The same turns and mirrors carry the whole set onto itself and the rows of a family onto each other. Which other rows belong to the same family as each row named below? List them in the order they appear above.
These 16 rows form 4 families of 4 rows each.
z177: [ 21  -1  12 -28   0 -23  11   6   7 -13 -39  28 -22]
z158: [ 26   0  10 -18  14  -8  12   2  16  -8 -24  38 -15]
z760: [-30   6 -13  11  30 -10  16  -3  -7  -1  -9  11  -8]
z535: [-35   4   6  -2   3   9   7  -9 -18 -13  -5 -18  -9]
z32: [ 20  -1  28 -30 -13  11   2  -5   6 -22 -20   9 -16]
z455: [  3  10  17 -47 -20  -9   0   0   8 -22 -24  11  -9]
z573: [-32  -2 -10  16   8  -8  17   2 -14   2 -12   9  13]
z517: [-24   7 -11  17  14 -18   6   6  -2  10 -13  -6   5]
z670: [  8  12   2 -38   2 -25   9   5  16 -10 -26  35  -8]
z348: [ 33   1  24 -17   8 -24  16   0   4  -3 -33  20 -11]
z304: [-28  11   1   8  -3  -3   6  -1  -4   5  -7 -26   2]
z925: [ 30   5  34 -27  -9 -10  16  -6   2  -8 -27   0 -13]
z884: [ 19   8  21 -39 -16  -9  16  -1   9 -14 -29   9 -27]
z321: [-20  -8 -15   8  12  -8  35   8 -19   4  -2  13  -1]
z664: [-34   7  -1   5  -7   7  23  -6 -11   0  -1 -11   8]
z210: [-24 -10   0  -2 -11   6  27   3 -29  -8   1 -10  -3]

Which other rows belong to the same family as z670? z455, z321, z210
Which other rows belong to the same family as z760? z158, z535, z32
Which other rows belong to the same family as z517? z348, z304, z925

The same turns and mirrors carry the whole set onto itself and the rows of a family onto each other. Which other rows belong to the same family as each row named below? List them in the order they appear above.
These 16 rows form 4 families of 4 rows each.
z101: [  6  11  -7  27   3 -27  41 -18  12  15   4  18  -6   0   6   0  12  36
   6  21]
z939: [ 12 -16  22 -21  26   1   6  21   7  -3  -7  14  -6   5  27  -7  25   5
  14  -6]
z783: [-11   7  12  11  34  -3 -13  34  15  10   3  23 -13  13  -9 -10 -15   2
   8  -6]
z768: [ 20 -17   8 -10  24   3  10  10  -8  -7 -11   5   9 -11  11 -12  33   1
  14   3]
z313: [ 16 -19 -13   9 -19 -23   6   1  -3  27  46   8 -22   2   3 -21   4 -19
  -8  -5]
z668: [ 11 -12  13 -18  27  -5   2  15   4  -1 -11   6   8 -14  29  -7  26   0
  14  -4]
z15: [  1   2  -5  32  -7 -21  42  -8   9  22  11  16  -7   6  19  14  12  33
  -3  14]
z590: [  2  -4  -9  24  -2 -36  31 -13  17  20  30  15   3  -6   3  19  16  30
  -1  11]
z765: [-16   3  17   9  35 -18 -20  22   9   7   9  12  -8  12 -18  -5 -17   3
   7  -4]
z631: [ 12  -6  -1  15 -23 -21  16   1   9  25  38   4 -19   8   6 -31   6 -21
 -17   2]
z97: [ 24 -22  19 -20  17   5  -3  -2  -2   4 -10  16   6   3  21  -4  11  -2
  21  -4]
z653: [ -3  -2  -4  11 -22 -26  16   7  -1  34  36   1 -19  -2   9 -30  12 -13
 -18  13]
z291: [ -3   0  17  12  25 -28 -20  19  14  22   8  21 -10   9 -20   3 -21   1
  20  -8]
z403: [  0  14   0  17  -6 -27  38  -9   9  27  18  10 -12  -2  14  18  17  31
 -16  14]
z903: [ 12 -11  -2  23 -11 -29  11  -8  -3  21  42   9 -10 -14   6 -37  11 -14
 -11  16]
z984: [ -3   8   4  15  28  -3 -11  20  11   7   4  11   2  21 -21  -6 -16   1
  29   0]

Which other rows belong to the same family as z984? z590, z97, z903
Which other rows belong to the same family as z653? z939, z783, z403
Which other rows belong to the same family as z15? z668, z765, z631

The same turns and mirrors carry the whole set onto itself and the rows of a family onto each other. Which other rows belong to the same family as each row named below? List them in the order they appear above.
These 32 rows form 4 families of 8 rows each.
z306: [ 47  12 -12   3 -21   4   3 -14]
z450: [ 38  13  26 -16 -10   0   2  13]
z728: [  4   4  -4  28 -11   6 -23 -26]
z242: [ 44  15 -10   1 -16   6   9 -18]
z554: [ 28   7  19 -15   8   5 -15 -34]
z735: [ -7   3 -10  -4 -24  -5 -13  -2]
z577: [-12  11  27   2   7  10 -13  -4]
z860: [ -1  17  -2  30 -18  10 -10   6]
z914: [ 34  14  31 -12 -12  -6  -1  13]
z51: [ 30  10  37  26 -11  12   0 -20]
z922: [ 13   8 -11 -13 -14 -14 -23   5]
z56: [ 39  15 -19  -2 -22  -1  -5  -2]
z598: [  3  13  41  14   3  10 -19 -10]
z185: [ 37  -4  12 -18  -2 -12  -1 -23]
z255: [ 33   5  22 -14   3   2 -20 -32]
z667: [ 47  17  10 -14 -11  -1   2   7]
z718: [ -2   1  18  19 -17   5 -13 -35]
z349: [  3  -3  40   2   7  -3  -4 -12]
z908: [ 43  12  24 -19  -2   0 -14 -19]
z190: [ -3  10   9  28  -1   9 -23 -20]
z769: [  4  18  -2  19 -16  12  12  14]
z235: [ -6   1   9  29 -12   1   7   2]
z545: [ -8   6  31   6   4   8 -19  -1]
z18: [ 35  14  38  12   1  11  -5 -23]
z480: [  6   7  -4  27 -15  -3 -24 -25]
z395: [ 28   1 -18   9 -21  -8  11  -8]
z712: [ 27   9  10 -19 -27  -3   9   9]
z902: [ 32   7  39   5 -21   6   9 -24]
z639: [  7  14 -19   1 -14  -1 -15  11]
z298: [ 12   6 -16 -13 -14  -6 -20   6]
z475: [ 28  13  38  29 -14   4  -2 -17]
z66: [  7  14   0  24 -21  10   4  16]

Which other rows belong to the same family as z728? z306, z450, z51, z255, z545, z298, z66
Which other rows belong to the same family as z349? z735, z185, z718, z235, z395, z712, z902

The same turns and mirrors carry the whole set onto itself and the rows of a family onto each other. Which other rows belong to the same family as each row named below? List them in the order they appear above.
These 15 rows form 5 families of 3 rows each.
z226: [ 10 -18   6  11   2 -18  -8 -11  10 -28  26 -25   6  -9  23   6  16 -21
  10 -19   2  -7   3   7  -5]
z732: [  3 -19  -1   5   6 -17   5  -3  10 -30   9 -25  24 -16  17   3   5 -16
  20 -15   5   4  -8  -4 -11]
z576: [  7  -6  -6   8  -1 -22   4  -5   3  -1   0 -25  20 -29  32  19  -8  -5
  18 -20   1  -1   4   6   1]
z344: [  1   9  14   1   3  -1  -1 -26 -28   7   2   6   9   9 -46  -9  -6  13
 -12  -3   2 -22   5 -11   0]
z661: [ -2   4   8  13  -6  -4 -24 -18 -25   1  -8   9   7   6 -41   5  -1  12
   7  -9   6 -32   7  -6 -16]
z800: [ 14   0 -11  -1  31  30  -4  -7   1   4  -7  16 -29  19  17  -4   3  -8
 -10  37   3  -3   4  -6   1]
z165: [  0   4  15  -3  -8   0 -13 -28 -41  -4  -4 -11  -9  10 -33 -11  -9  15
  -6   1  22 -16  -1 -12 -10]
z290: [  5  17 -10  -4  10  13  15  -9 -10  16 -15   6 -35   2  36 -10   0  -9
 -11  29  -8   7  -4 -11  -7]
z448: [ 14  17  20   8  12 -19  -2 -40 -26   8  -3   5  -7   6 -24  14   1  10
  -2  -6   3 -36  -4 -16 -11]
z513: [  1   1   7   9  19  26   1  -4  -1   6 -17  10 -19   3  24   2   4  -1
  -4  40  -9  18  25  11   3]
z909: [ 10 -14  22  -5  -2 -13 -16 -24 -32  -3 -12  -2 -16  -7 -36  -1  -8   9
   6 -21  -2 -27  -4  -2 -13]
z123: [ -4 -30  -2  11   3  -2   5  -6  16 -15   3 -26   9 -21  30 -13  -8 -14
  11 -18  11  -4  -3  14 -10]
z413: [ 18  -2   5   4  21  25   7   6  -7  11 -12  19 -21  -1  25 -15  17 -11
   0  38  -6   5   5   3  -1]
z591: [  1   3  -6  -7  17  14 -15  -8  -3  -2 -12  22 -27   3  18  -5  -2  14
 -11  43 -18   5  10 -15 -14]
z676: [ 10 -31  -4   2   4   3  -2 -12  20  -8  11 -13   7 -23  35   7   3  -8
  -1 -28   6   9   8  -7   5]

Which other rows belong to the same family as z732? z344, z413
Which other rows belong to the same family as z661? z800, z123
Which other rows belong to the same family as z226? z165, z513
Which other rows belong to the same family as z909? z591, z676

The same turns and mirrors carry the whole set onto itself and the rows of a family onto each other. Which other rows belong to the same family as each row named below? List them in the order they appear above.
These 15 rows form 5 families of 3 rows each.
z106: [-14  27 -12 -13  -3 -10 -16 -20 -13  -8  38  -1   0   8 -17 -10 -33   0
   1   0 -24  43]
z274: [  5  15  -1 -19   0 -38 -18  -3 -33 -13   9   4  -8 -57 -10  -3 -20  21
  -4 -10   8 -10]
z378: [ 10  27  -9 -19   2 -34 -18  12 -24  -3  -3  -8  -9 -44 -14 -10 -15  18
  -5 -20   9 -13]
z761: [-26  12 -10  37  34 -22 -12  -2  -4 -15   3  -3  -5  -9 -42  15  -2 -17
   2  -9 -11 -12]
z748: [ 10  28  -4 -14 -20 -39 -21   0 -28  -8   5   8   3 -45  -7  -5 -19  17
  23 -14   5  -5]
z918: [-10  22   5 -15 -14 -13 -23  -6   0  -1  36   7   6  12 -21 -21 -31   8
   5  -9 -20  35]
z44: [-39  19   4  28  39 -11 -16 -10  -9  -5  20  19  15  -1 -23  27  -6  -3
   6 -14   7 -13]
z784: [-22   6  -9  25  33 -15  -9  -1 -12  -4  -4   9  20 -13 -30  25  -5 -19
  -5   4   8 -18]
z476: [-32  44  -1 -15 -16  -7 -20  -8  -7   0  37 -10  14   4  -6 -10 -26   2
   9 -11  -7  31]
z779: [ -3  28  -2  -4  -5  -4 -12 -19 -12   6  37  -5  -4  11 -15  -4 -26   7
  -2 -17 -34  32]
z704: [-35   7 -13  34  34 -21   1  -4   8 -12   7  10   7 -15 -39  16 -15  -6
   0  -4   1 -10]
z753: [-30   0  10  29  34 -12 -18  -9   7 -10   3   8  15  -9 -34  20 -16 -13
  -7  -5  -5  -8]
z992: [-32  21   4  -9 -10  -5 -27 -10 -12  -5  35  -2   0  22 -30   1 -29  11
   1  -7 -21  32]
z746: [ 17  16   5 -14   1 -38 -24  -6 -29 -17  -2   2   6 -47 -16 -11 -14   5
  10 -10  18 -12]
z208: [  5  27   4  -6   1 -41 -29   8 -35  -9  17  -3  -6 -42  -2   8 -12   3
  15   6  24 -14]

Which other rows belong to the same family as z746? z918, z753
Which other rows belong to the same family as z779? z378, z761
Which other rows belong to the same family as z992? z748, z784

The same turns and mirrors carry the whole set onto itself and the rows of a family onto each other. Which other rows belong to the same family as each row named below? List them in the order they appear above.
These 32 rows form 4 families of 8 rows each.
z222: [  2  21 -29  16 -15 -12  -2  31 -17 -17  47  10  11   6  -7  10  12  24
   3   7]
z813: [ -5   4  11 -15 -50 -37  43   4 -19  -4  23   5 -17 -20   8  15  -4  -1
 -33   2]
z152: [ 14   9   2  -5 -34 -11  45   4 -18  -2   0  -2 -27 -43  -5  12   4   3
 -18  11]
z519: [ -6   4 -24   7 -28 -27  -9  31 -10 -10  50   9   9  18  -4  -1   5  18
  -3  -6]
z666: [  7 -23  -8  15 -16 -12 -13  15   1 -12  24  -5   2  16 -22 -19  -4  15
 -13 -14]
z87: [ 20   0 -16  28   1   9  -5  14  -9 -20  17  -6   3  -2 -26  -7   6  23
  -3   3]
z562: [ 13   9 -32  16 -11   0  -7  31  -9  -9  27   3  -1  -4 -18  -4  14  23
  12   3]
z530: [  8  10   0   3 -35 -11  47  -8 -30 -22   5  20 -13 -27   6  35  -1  17
 -25  12]
z805: [-10   1 -30   5 -19 -15   1  21  -8 -14  44   1  19  30  -3  11  -4  22
 -20  -1]
z491: [ 23  -8 -23  25 -14   1  -1  21 -23 -14  10  -3  -3  -4 -17 -30   7  10
   2 -11]
z312: [ -5  -4  -5  17 -20 -26  -6  14 -11 -24  49   4  17  28  -8   1  -5  19
 -24  -6]
z532: [ 16  -9  -2  -1 -34  -4  40  -8 -19 -11 -15  13 -25 -34  -5  17  -2  13
 -18   3]
z739: [  4  -9 -27   6 -24 -15 -14  32  -1  -2  31   3  -2   9 -15 -15   7  16
   5 -10]
z411: [  8  19 -13  30  -3  -5   3  13 -20 -31  42   3  18   9 -13  14   4  27
 -13  11]
z244: [  3  16 -37  16  -5   5   7  19 -14 -18  35   0  17  14 -10  17   4  29
 -11  12]
z917: [ 19  -4  -1  -7 -17   6  40  -5 -17 -17  -8   8  -7 -46  -5   7   3   2
 -22  -3]
z874: [ 11  -2 -39  12  -5  13  -1  20  -3  -8  15  -7   5   7 -19  -1   3  25
  -3   3]
z785: [ -5  -5   6  -7 -49 -31  41  -7 -24 -17  14  21 -11 -10  12  28  -9  11
 -35  -1]
z179: [  3 -24   5 -11 -49 -23  34  -7 -14  -7  -5  15 -23 -17   2  10  -9   7
 -28 -10]
z506: [  0  12 -14  24 -25 -27   6  20 -37 -29  51  10  18  20   4  -3   2  12
 -18  -6]
z288: [ 19  22   4  15 -15   3  50   5 -28  -9  12   5   2 -34  16  18   6  -2
 -23   7]
z49: [ -5  -7  11 -18 -37 -29  39  -4 -19 -21  26  18   7 -16  13  16  -7  -3
 -43 -12]
z965: [ 19  22 -23  35  -8   0  11  20 -39 -29  30   4  11  -3  -7  -4  11  18
  -3   6]
z20: [  0  12  14   4 -33 -24  45   6 -26  -8  33  11   9 -11  28  19  -4  -8
 -39  -5]
z686: [ -1 -18 -32   2 -19  -6  -7  21   3  -3  25  -6   6  24 -13  -8  -4  19
 -13 -10]
z6: [ 23  -8   5   6 -22   4  38   7 -13   5  -7  -3 -12 -36   6  -8   2  -9
 -19 -10]
z905: [  5 -18 -13  15 -32 -26  -4  22 -21 -13  31   2   5  20  -5 -29  -2   4
 -14 -23]
z833: [  4  22   5  -6 -37 -23  50   3 -27 -10  19   5 -15 -32   6  26   2   5
 -27  15]
z473: [  7  15   3  -5 -20  -9  47  -5 -29 -28  18  17   7 -35   9  28   2   5
 -32   6]
z412: [  7 -26   7 -20 -33 -16  31  -3  -8 -10   0   8  -7 -28   0  -4  -7  -6
 -32 -20]
z772: [  4 -18  15  -5 -39 -23  34   7 -10   6  14   2  -5 -12  18  -7  -8 -15
 -35 -21]
z446: [  6  -8   7 -16 -47 -25  38   5 -11   4   3  -2 -28 -29  -2   1  -2  -3
 -25  -3]

Which other rows belong to the same family as z686? z530, z805, z532, z244, z874, z785, z179
Which other rows belong to the same family as z562? z222, z813, z152, z519, z739, z833, z446
Which other rows belong to the same family as z506? z491, z288, z965, z20, z6, z905, z772

